Input:
[[ 37.8  13.7 -32.6  23.4 -34.7 -18.4 -27.0  -3.3 -11.8]
 [ -7.8  -6.1  20.4   8.8  -0.4 -26.2  16.4 -45.1  17.5]
 [ 32.1  27.2 -24.2  28.4 -14.6 -18.7 -34.1   5.7   3.8]
 [ 15.4   9.9 -35.9  12.2 -17.4 -12.3 -20.9  -5.9  14.3]
 [ -6.4  11.3  14.2  -5.4  21.0  -0.5 -10.1   3.9  -1.1]
 [ 21.1  17.2  -6.1  18.6 -14.5 -25.7 -22.1 -17.5  -6.2]]
Output: -6.2

Input:
[[  1.9  18.7 -16.8   8.0  -2.6  -1.1 -17.4  12.7]
 [ 24.3  21.7 -23.6  22.6 -13.1  -4.0 -26.7  15.1]
 [  4.2 -23.2  25.0  -3.2   5.5   7.5  22.8  -6.8]
 [ 46.2  -9.9 -12.6  23.5 -25.1  -8.4  -5.5 -11.2]
 [-35.5  14.7   8.6 -15.4  20.4   6.9  -2.1  15.0]]
Output: 15.0

Input:
[[ 44.0  32.8  21.6 -38.1 -29.4  -9.0]
 [ 36.6  -9.0  39.4 -39.8 -50.7 -24.5]
 [  0.6   8.5   0.3  25.7  12.9 -26.1]
 [  6.0  12.8  -6.5  -9.1  43.7  43.6]
 [-13.4  -6.1 -25.3  31.0  11.3  -2.2]
 [ 30.7 -10.8  49.2 -42.5 -56.4   5.9]
 [ 17.0  13.2 -46.3  -2.7  37.0  48.6]
 [ 15.5  35.3 -19.8 -22.9  36.2  36.2]
 [-29.4 -18.5   1.9  21.4 -10.6 -12.7]
 [ 17.9   8.8 -23.9  31.0  23.8 -20.2]]
Output: -20.2

Input:
[[ 34.5   6.3   8.5 -13.0  20.7   7.1 -16.3  -2.5   6.7   4.0  23.4   1.2
   -0.7  17.2  21.3]
 [ 36.7  -9.8   7.5   4.2  35.8  13.0  -1.0   4.8  -3.5 -14.9  39.1  -9.2
    3.1  24.2  11.0]
 [ 32.4  -8.6   5.4  -2.5  24.4  15.8  -0.4  -4.3   6.0  -4.8  29.3 -12.8
   -6.4  16.1  10.5]
 [ 30.0  -9.8  18.3  -4.7  13.4  17.7  22.3  -8.2  -5.6  20.1  28.6 -13.4
  -26.1  43.8   8.8]
 [ -4.3  -2.4 -14.9  13.9  13.3  -4.1  -7.6  18.7 -11.1 -30.1   6.2   7.7
   25.9 -20.8 -15.9]
 [-18.5  15.4 -26.8  10.8   0.4 -22.3 -39.4  27.2  -7.7 -37.8 -11.9  23.1
   38.4 -42.7 -21.1]
 [ -5.1   5.3 -13.9  12.8   8.9  -3.4 -20.5  24.2  -8.4 -31.1   2.1  15.8
   34.3 -24.7 -10.7]
 [-18.5  -2.9 -14.0  13.4 -12.6   1.6   9.9  -1.9   0.3 -34.2 -13.3  -3.6
   10.6 -19.1 -14.2]
 [  2.6  30.2   1.2   1.1 -20.1 -19.9 -54.3   2.8  13.3 -11.9  -7.2   3.9
  -15.7  19.9  -4.3]
 [ 41.4  -2.4  -3.1 -17.7  38.9   9.3  11.8 -20.9  11.1  11.8  30.4 -12.9
  -16.4  -3.3  -8.9]
 [-18.1   8.8   7.5 -12.6 -36.2  -0.6   3.8  -7.9   4.6  47.5 -25.2   3.5
  -28.8   4.6  -5.9]
 [-30.4  -4.2  12.8   6.9 -30.8   1.2   3.4  -6.9  14.9  27.7 -28.4 -10.1
  -19.4   0.9  -0.7]]
Output: -0.7

Input:
[[-20.4   5.4  -2.9  11.3 -22.4   4.4  -5.5  -5.9  58.9  -5.4  23.7  -5.0
    2.2  -0.4]
 [  5.2   3.9 -13.8  17.4 -16.8   6.3  -3.7  -5.9  -2.0   3.4   5.8  -8.2
   14.5   0.5]
 [-28.0   2.2  -8.0   9.5 -17.7  13.9  15.8 -11.2   3.6  -5.4   6.3 -13.3
    2.2 -12.4]
 [-10.3  -2.7 -20.3  11.3 -13.0   4.3 -14.3  -4.1 -15.7  -8.8   5.2  -8.7
   -8.5 -12.4]
 [ -1.2   3.0  -8.0  22.9 -16.8   2.4 -10.7 -14.6 -11.7  -3.1  14.9  -5.1
    2.2 -13.1]
 [  1.7   1.7  -8.0  10.2 -25.5  16.8 -15.9 -10.4   3.1  19.3  -4.6 -20.6
   10.4  14.4]
 [-20.2  -7.2  -8.0  11.3   6.5   4.4 -20.3   2.0 -17.2  -5.4   2.9  -8.7
    2.2 -13.2]
 [-15.1  -0.4 -13.2   7.2 -16.8   5.0  -9.3   2.8  31.7  -2.3   6.3  -8.1
    0.8  -6.5]
 [-11.8  -4.9 -21.0   0.5 -18.6   4.4  -3.7  -5.9   0.6  -5.4   5.8 -15.3
    2.7 -13.4]
 [-11.8  -5.6   7.4  16.7  -5.5  19.0 -11.2  -8.6  -7.4 -10.6   6.8  -7.2
    6.3 -20.3]
 [-11.2   7.0 -15.5  19.0  -5.6   4.4  -9.3  -4.5  -2.7   3.5   3.0  -8.7
    1.1  -6.1]]
Output: -6.1

Input:
[[ -5.9   7.6  24.0  40.0   0.6 -39.7]
 [-20.4   9.5 -22.3 -46.8  25.1   4.0]
 [-15.7 -21.3  21.4  18.7  17.2 -45.6]
 [-38.1  38.4  12.7 -23.3  15.9   0.2]
 [ -8.0 -18.7  29.5  33.5   4.3 -38.2]
 [-40.2 -18.3  31.2 -18.9  21.9 -10.2]
 [-31.6  49.5   9.7 -12.9  11.1  -3.3]
 [-31.1 -11.9  -3.5 -34.4  33.8 -20.8]
 [ -7.4  50.5  -6.6  15.3   7.4 -30.9]
 [-16.3  38.7 -23.2 -35.8  15.6   7.4]]
Output: 7.4
---
array([  48.165,  142.843,  162.400,  -98.090,  114.627, -149.702]) yields -149.702
array([ 0.1,  0.1,  1.5, -1.0,  0.1]) yields 0.1
array([ -8.889,   6.604,  10.458, -13.305, -18.308,   1.704]) yields 1.704
array([-1.140, -0.442, -1.103,  1.331,  0.139]) yields 0.139
array([ 169.150, -107.096,   28.588,  -76.960]) yields -76.960
array([-0.19,  0.11, -0.02, -0.11, -0.11,  0.07]) yields 0.07
---
[[ 12.4   8.4  20.9 -31.8   2.8]
 [ 56.7 -37.5 -14.5 -25.6  15.9]
 [ 26.4  -7.5  -5.3 -10.2  36.1]] Answer: -5.3

[-27.4 -19.3  31.5  -6.0  -3.9  13.8  50.5] Answer: 31.5

[ 21.8 -24.1  45.9 -58.2  40.2   0.7] Answer: 45.9

[[ -1.5  -0.3   1.3  -1.4  -1.0]
 [  3.4  -0.7 -45.6  -3.2  14.7]
 [ 32.4   0.2  -6.4 -46.5 -14.9]] Answer: -6.4

[[  5.9  46.0   8.6  -7.8 -16.9   1.1  11.7]
 [ -1.0 -25.9  -3.1 -18.9  -2.9  35.1   3.1]
 [ -4.6  32.0  24.2  -3.0   9.9 -15.6 -27.5]] Answer: 24.2

[[-11.4 -21.6  59.0 -12.9  -0.3  -5.2]
 [-12.4 -19.7  57.9 -11.8   1.3  -3.4]] Answer: 57.9

[ 45.5  16.7   9.7  -2.0 -19.7] Answer: 9.7
